X: a few groups of rows, each row roughly a mix of its group's hidden directions:
X (131 x 12):
[[-21 -16 -17 -30   2 -29  25 -46  24 -39  38 -29]
 [-56 -34   9   6  29  40   6  -5  -8  50  12 -16]
 [ 14  39  43   4   0  35  20  31 -43  -2  37 -22]
 [ 42 -20  60  20  11 -43   0 -19  -1  10 -26 -25]
 [  5 -12  -5 -54 -14 -24  19  31  51 -38  20  -9]
 [ 25  -5 -22 -10  57 -21  15 -46 -47 -11  15  -8]
 [ 58 -49   9 -12 -31 -15  -4  14   9  38  28 -13]
 [-19  -6 -39 -25  -6  64  20  14 -37  30 -17  -3]
 [ -4 -48  15 -62 -15   0  28   4   9 -22 -13  42]
 [ -6  -3  20  26  15  31   8  57  16 -12  30 -54]
 [  5  10  -6  37 -30   1  53 -10   8 -35 -58  -4]
 [ 12  37 -12 -20  64  11 -18 -41  -1  -8  -4  40]
 [-20  -7   8  -5  18  20  38 -43 -30 -19  -1 -63]
 [-46  29 -10 -27 -16  21 -47 -36 -19  13  36  -8]
 [  6  21  -4  -8 -32  42   0 -33 -37  -8 -26 -58]
 [-21  -7 -25  28  -3  -9 -47  52   0 -35 -36 -18]
 [  5   6  28  31  -4 -19 -56  13 -64  -9 -11   9]
 [-24 -12 -45 -59  15  -1  32 -17  -8  35   0  29]
 [ -5 -29 -28 -29  10  23  22 -40 -36   9 -26 -51]
 [ 31   0   0 -29  45  26  11  25 -61 -15  25  -6]
 [-19 -11 -13  40  47 -38  26  22 -36 -22 -26  21]
 [-20 -38  17  68  18 -13  -3  -9  42  11  15 -22]
 [  1 -37 -25  23 -40 -23  10  26  36  -4 -53  20]
 [ 12   2 -16 -68  11  10  23  -2 -30 -20   6 -53]
 [ -7  42  34   3 -27   2  19   8   8 -45  58  15]
 [ 36 -27 -31 -48 -51 -20   5 -14  10  -7  27  22]
 [  5 -25 -22   3  23 -37 -16 -38 -60 -22  25  20]
 [-31 -36   3   2 -17 -40 -52 -34 -32  17  18  15]
 [ 12  27 -15 -30  26   6 -20 -10 -50  -6 -63 -14]
 [ 23  25  34  -2  29 -22 -10 -17  30  19  23  63]
 [-38  -4  30  30  59  17  10  -7 -14  32 -11 -37]
 [-17   9  32   9  64  -5  33  -8 -49  10 -18 -13]
 [-19   6  -4 -13  -6  55  35  27 -14 -17  42 -45]
 [  9  23   6  53  22  -4 -59   8  -9 -18 -42 -14]
 [ 37  47  40  14  -5 -12  36   2 -45 -24  20  -3]
 [ 43  46   3 -22   0  15  14 -14  -1 -20  60  27]
 [-32 -44  20  22  -6   6  41  18  58   9 -19   7]
 [-15  -3 -15 -41  11  -2 -19 -62 -41 -29  29  -1]
 [ -9  -8 -79   0   0   0 -56  -6   9  -1  15   8]
 [  5  37  19  43 -22  58   9 -12  15 -37  10 -23]
 [-18 -23 -23   9  22 -10 -24  25 -67 -27 -20 -30]
 [-42 -30  -7  -6  -8  24  37  22   8  28  37  49]
 [-23  33  28  35  -4  25 -18  -9 -17   5  64  28]
 [ 37 -41   4  -5 -20 -34 -26  27  51 -10 -33  -8]
 [ -4  -5  25  26  28   1  63 -29  -4  30  17 -41]
 [ -4 -13  20 -18   9 -19 -16   7  65  33  10  52]
 [-10 -13 -30  -2  73 -24 -28  -9 -22 -12 -19  29]
 [ 39   2 -36   7  14   0  12  17  56 -12 -38 -39]
 [ 28 -38   7   3 -14  15 -10  57  30  -9 -19 -49]
 [ 22  -3 -25 -61  39  -1  17  34 -25  14 -25 -24]
 [ -3   3  47   8  21 -22 -16 -70  -2   0  25 -30]
 [ 33 -25  12 -37  24  -3  58  -3 -19 -40 -25   7]
 [ 14  26  38  37  29 -23  51 -37  10 -15  14  15]
 [-55  36   7 -48 -18  -7  10 -45  10  21  -1  11]
 [ 34  14  21 -75  18 -12 -20 -10 -13 -10 -10 -33]
 [ 25 -39 -30   0 -13 -20   8 -17  28 -34 -56 -27]
 [  5   2  25  15 -23  10  15  33 -34  -8  38 -66]
 [ 21  -7 -33 -68 -20  21   3  21 -12 -26 -18 -35]
 [ -7 -40  -7  -8  14  15 -20 -54  20  54  26 -20]
 [  6  30  16  86  -5  -6  18   6 -26   4  -9  -6]
 [ 56  40  25   9 -15 -23 -17 -17 -14 -14  37  37]
 [ -9  -2  35  45 -22  -3  33  34 -19  13  54  20]
 [ 21  -8 -10 -63  32 -17 -14 -27 -51  -8  -2  20]
 [-34  18  13  32 -46  -4 -15 -12  60  26 -19  -7]
 [ 12  14 -55  -7  24 -38  16  15 -16  21 -50 -27]
 [-29  35   0 -11  -8  19  27  24   1  12  54  54]
 [-34  10   1  36 -56   9   2  29  35  19 -14  37]
 [-12 -37  29 -45 -20  13  27   0 -47 -25  -7  36]
 [ 21  -9  56  11   7   8  51 -32  14 -44   3  11]
 [-32  25  42  22 -23  27 -29  16  20  37  41  14]
 [-33 -13  23   4  11   5  59   0  19  16  62  -5]
 [  4  26   3  44 -40  32 -35   0 -19 -13 -39  36]
 [ 10  -1  13  10 -47 -17  57  45 -21 -24  19 -20]
 [-13  21 -24 -45 -12  43  22 -19 -48 -17 -35  -8]
 [-17  30  18  19 -30  31  61 -19  15  11 -42   3]
 [-49 -14 -51 -26  -3  35  25  -8   6   7 -37  23]
 [ -7 -26 -11 -23  19 -37  14 -68  -4   2 -42  -7]
 [-51 -14  40  16  39   1   7  48  14  30  -4  14]
 [ 31   7  10  50 -34  -8 -52 -21 -12   1 -29  31]
 [ -1  -1 -31 -17  36 -15 -36  32  17  -4 -67  -1]
 [-19 -43 -47 -30  36  -6  43 -23  21   9 -14 -10]
 [ -8   0 -56  -2  -7  -1 -51  44 -14  37  -9 -18]
 [  2 -15  22 -14  23 -50  16 -50 -41   3 -28 -27]
 [-41  -4  -3  10  29 -29  23 -56   5  28 -10  42]
 [ 15 -17   4 -19  14 -45  29  -2  74  14 -10   9]
 [ 54  30  -2 -41  -1  -8 -26   4 -53  -4  21 -21]
 [-14 -21 -51  13  -5 -52 -27 -41 -18 -10   8  29]
 [  1  -3  43 -25 -17  29  52  51  12  -2 -28   0]
 [-11   2   3  -1  15 -17 -19 -74 -17 -27  47  11]
 [ 16  -5  24   2  51 -29  -8  44  21   1  25 -50]
 [-23  50  -5  30 -14  21 -24  -2  -5 -60  33  -3]
 [-18  24  32  21 -58  16   3  57  14 -11 -17   6]
 [ 28  23  31  33  13   8  44  35  41  13 -28 -21]
 [  7 -16 -41 -56   9 -24  23 -25  -2 -21 -47 -17]
 [  6  20 -26 -14   3   6  19  56  -3  33 -54 -31]
 [ 26  -1 -47 -31 -48  24 -21 -28 -42   4   6   9]
 [ 24  32  18  40 -36   2  32   9 -26 -15  48  26]
 [ 32 -14  26 -28 -21  16  16  70  21  -9   0 -29]
 [ 35 -10  20 -19  41  -4  58  -3 -34 -34   1  16]
 [-16  14  27 -23 -50  20 -31  62   5  -8  -6  17]
 [ -6 -16  27   6  23 -60  15  -1  53  10  34  20]
 [ 20  -3  33  13  -4  14  49 -27  46 -50  -2  15]
 [  9   7  52  24  21   0 -10 -25  32  50  42  -6]
 [  7  14  11  10   1  37   9 -18  40 -42  55  36]
 [-33  -7  -2   8 -21   2 -28   7 -72  10  28  37]
 [ 39   1 -31 -39 -42 -23  28 -20   7 -23   1  42]
 [  3 -21 -31   0   0 -25  11  -9  83   8 -13  22]
 [  4 -22 -17 -33 -30  42 -10 -31   9  28  55 -20]
 [ 21  -7  29  -5  24 -21 -15 -36  49  10  -9 -58]
 [-20  51   2  34  45   5 -21 -25 -49   4   7   2]
 [-41 -28 -41  57   4  10 -20  -5 -28  -2 -33   1]
 [ 39  -3  14 -37 -19 -35 -13  -3  41  -5 -23 -53]
 [ 13 -25 -22  -4  14 -23 -52  30  -3  43 -18 -46]
 [-20 -20   5 -11  40 -20  31  11  64  26   0  34]
 [ 24  27   3  -7  32  -8 -49  39  -8 -35  46  -1]
 [  5  17 -21 -24  27  35 -38  19   4 -17  66   0]
 [-28  16  42 -28 -13  33  20  43 -16  29  18  37]
 [ -4 -15 -14  -5 -32  33 -47 -18 -19 -21 -21 -59]
 [ 27 -31 -45 -36  16 -32  44 -32  -2 -10  19   9]
 [ 19  39   4 -16  46  24  38  32 -48   4  16  -1]
 [ 18 -24  -3 -14  16 -28  29 -47 -12  12 -31 -58]
 [ 17 -38 -28 -37 -28   1  -2 -19  10 -34 -41 -44]
 [ 23  -1  20  30 -17 -50 -24 -36  11  19  20  49]
 [  7  -6  31  18 -23 -23  -2  34 -37 -12 -15 -67]
 [ -2   9 -34  12 -34  47  -6  -5 -50 -27  15 -40]
 [ 21  27  10  31  27   6  12  -3 -58  -1 -17 -55]
 [  3  19 -13 -65  59  26   2 -12 -12 -13   5 -20]
 [  7 -19 -40 -36  28 -17  18 -24 -37 -12   6  55]
 [ -8  35 -14   0 -17  34   3  51  58  28 -11  -6]
 [-34  -9 -32 -25  67 -35   1   5  31   1  -8 -13]
 [ 38 -33   0  17 -61  32 -10 -26 -26   3 -13 -25]]

one row of each group, then the others: which group is each in?
[ 37   0  12 -19  52  17  24  17 -54 -20  29   2]  Q
[ 20  12 -27  21   5   7  32 -40 -64 -25   5 -26]  V
[-27 -42   7  16 -45  42  48   3  31   3  -7   2]  N

[ -8  27 -10  45   5 -13  -6 -34  39 -11  50  38]  Q
[  2   3 -14 -16 -53  34   8  -8 -50 -19 -17 -46]  V
[ 34   0  18  -2 -12 -35 -24 -12  27  -2 -35 -66]  V
[-12   8  21  -2 -13 -15   5  -6  41  12 -82  12]  V
[ 13 -19   9  15 -42  58  10   3 -26  -3 -48 -28]  N
[ -9 -29  -6  37  39  -2 -22   4  12  20 -66 -24]  N
[-21  17 -71 -22  20  25 -25  -8 -33   9  25  -3]  N
[ 23 -38 -14 -39 -14  32  28  10 -29  54  -7 -14]  N
[  9 -12  20 -10   7 -18   4 -15 -92   1  -2  -3]  V
[ 45  36  -2   8 -29 -25 -28 -13 -15 -32  -8  51]  V
[ 11  34   0  39  33   5 -32  18 -39  32  29 -35]  Q
